[118 107 135  63 172  99 113  83 133 128 130 106 127 143 111 109 120 155
 123  71 140  92 170 168  81 122  87 174 110 134  84 152 106 115  88 144
 114 128 156  65  94 139 137  68 115 139 103 101 163 119 147 114 170] -> M
[139 138  71 122 132 134 143  92 136 111  88 158 158 109 133 175  98 209
 175 167 130 105 149 145  66 129 137 106 118 119 169 146 119 143 148 130
  76 132 132 131  85 125 109  78 110 102 163 120 139 169 164  61 124] -> D
[170 119  83 141  81 134 115 120  84 118 163 133 122  87 139 107 109 130
  92 155  99 156 127  68 123 168 115 128 106 170 172 128 110  94 147  88
 114 139 143 106  65 113 144 103  71  63 152 101 111 135 174 137 114] -> E
[145  88 175 158 143 158 136 105 175 133 124 138 118 139 163  76 109  85
 134 209  71 149 130 132 120 146 139  98 137  61 167 143 132 111 169 110
 132 122 125 130 131 169 129 106 148 120 164 119  92 102  66 109  78] -> U
[149 105 167 161 146 162 132 121 172 137 126 139 107 141 173  74 127  82
 153 216  85 148 134 127 122 127 127 101 143  68 172 134 149 109 161 119
 129 120 122 115 146 161 124 108 147  68 166 139  78  95  68 102  83] -> T
find: [149 105 167 161 146 162 132 121 172 137 126 139 107 141 173  74 127  82
 153 216  85 148 134 127 122 127 127 101 143  68 172 134 149 109 161 119
 129 120 122 115 146 161 124 108 147  68 166 139  78  95  68 102  83]  T
perm: [ 61  66  71  76  78  85  88  92  98 102 105 106 109 109 110 111 118 119
 120 120 122 124 125 129 130 130 131 132 132 132 133 134 136 137 138 139
 139 143 143 145 146 148 149 158 158 163 164 167 169 169 175 175 209]  U
perm: [169 105 139  61 119 163 167 125 131  88 158 130 169 139 148  76 109 209
 138 133 145 106 134 136 143 132 175 120  85 132 110 119 146 158  92 129
 137 102 132  66 122 130  98 124 118 164 175  78 143 149 111 109  71]  D
find: [145  88 175 158 143 158 136 105 175 133 124 138 118 139 163  76 109  85
 134 209  71 149 130 132 120 146 139  98 137  61 167 143 132 111 169 110
 132 122 125 130 131 169 129 106 148 120 164 119  92 102  66 109  78]  U
perm: [170 114 147 119 163 101 103 139 115  68 137 139  94  65 156 128 114 144
  88 115 106 152  84 134 110 174  87 122  81 168 170  92 140  71 123 155
 120 109 111 143 127 106 130 128 133  83 113  99 172  63 135 107 118]  M
find: [170 119  83 141  81 134 115 120  84 118 163 133 122  87 139 107 109 130
  92 155  99 156 127  68 123 168 115 128 106 170 172 128 110  94 147  88
 114 139 143 106  65 113 144 103  71  63 152 101 111 135 174 137 114]  E

[122 122 170 134 140 129 122 136 133 125 123 131 132 142 131 125 128 124
 131  83 118 135 122 120 123 129 128 136 142 115 122 134 127 138 133 127
 121] = Q
[128 128 132 128 140 128 128 128 128 128 128 128 128 129 128 128 128 128
 128 123 128 128 128 128 128 128 128 128 128 127 128 128 128 128 128 128
 128] = X
[123 122 172 136 140 133 124 136 135 124 122 130 134 140 131 125 127 124
 128  59 114 134 123 118 122 128 131 134 144 117 124 136 128 138 136 128
 123] = W
[115 138 134 142 132 123 128 135 122 131 121 142 170 128 123 140  83 127
 120 125 128 134 122 118 129 122 131 122 136 136 133 122 125 133 131 124
 127] = L
[128 123 128 128 128 129 128 128 128 128 128 128 128 128 128 128 128 128
 128 128 127 128 128 128 128 128 132 128 128 128 128 128 129 140 128 128
 128] = Z
perm: [128 128 128 128 128 128 128 128 132 128 128 128 128 128 123 128 128 128
 128 128 128 128 140 128 128 128 128 128 128 128 129 128 128 128 128 127
 128]  X
perm: [122 120 136 133 124 131 138 134 170 122 122 142 125 127 128 128 127 125
  83 122 123 118 133 129 121 140 134 122 131 129 135 132 136 142 115 123
 131]  Q
rev: [142 121 131 122 135 128 123]  L
perm: [123 127 128 128 128 128 128 128 128 128 128 128 128 128 128 128 128 128
 128 128 128 128 128 128 128 128 128 128 128 128 128 128 128 128 129 132
 140]  X

[126 100 154 132 120 124 133 125 106 126 142 138 124 129  87 123 130 136
 117 134 124 127] = tetez
[125 103 147 131 120 133 122 118 130 124 135 145 130 104  98 134 131 130
 100 168 132 122] = Punu
[120 140 118 134 132 129 133 118 108 120  92 143 129 129 121 131 127 120
 139 131 128 142] = Nimi
[120 124 168 130 125 100 131 145 122 135 147 134 130 104 131 120 103  98
 134 130 122 118] = fomem
perm: [134 104 133 145 120 168 103 124 135 131  98 100 131 122 130 118 125 130
 132 147 130 122]  Punu
find: [120 140 118 134 132 129 133 118 108 120  92 143 129 129 121 131 127 120
 139 131 128 142]  Nimi

[179 130 118 148 100 114 167] -> numuz
[164 130 148 118 145 169 115] -> zemo
[193 108  80  92 128 128 111] -> seba
[142 111  86 165 142 142 142] -> dele
[ 68 145 122  98 119 122 120] -> keb
[123 144  89  95 112  94 123] -> kore
[209 149 127  63 131 121 142] -> manib
[ 38 143 161 142  86 161 165] -> muvu
[105 118 125 100  93  62 120] -> fub
[132  98 165 152 156 111 146] -> bokud
[ 61 130 125  94 111 125 125] -> Zov
rev: [118 148 130]  zemo
dup seba:   [128]
rev: [165 161  86 142 161]  muvu
dup Zov:   [125]
dup muvu:   [161]
rev: [128 128]  seba
dup dele:   [142]

[140 104 128 145 160 142 150 154 110 113] : nilu
[ 70 101 131 125  88 105  90 114 127 144] : Konu
[ 70 101 131 125  88  60  69 106 106 108] : veva
[130 146  86 135 135  69 145 135 154  82] : Tofi
[169 186  99 144 121 138 198  66 107 107] : befu
perm: [ 69  82  86 130 135 135 135 145 146 154]  Tofi
dup veva:   [106]
dup Tofi:   [135]
perm: [107 107  66 198 138 121 144  99 186 169]  befu
find: [ 70 101 131 125  88  60  69 106 106 108]  veva
dup befu:   [107]

[183 133 149 181  76 112  88  83 169 195 141 148] -> gifo
[ 81 129  86 120 143 141  91 109 121 129 103 144] -> Vulu
[115 169  85  80 120 137  95  97 105 138 153 105] -> kufim
[ 90 143 144 141 121 120 103 109  86  81 129 129] -> vevuk
rev: [138 105]  kufim
rev: [129  81  86 109 103 120 121 141 144]  vevuk
perm: [ 80  85  95  97 105 105 115 120 137 138 153 169]  kufim
rev: [169  83]  gifo
perm: [103 144  81 129  86 120 143 141  91 109 121 129]  Vulu
rev: [141 195 169]  gifo

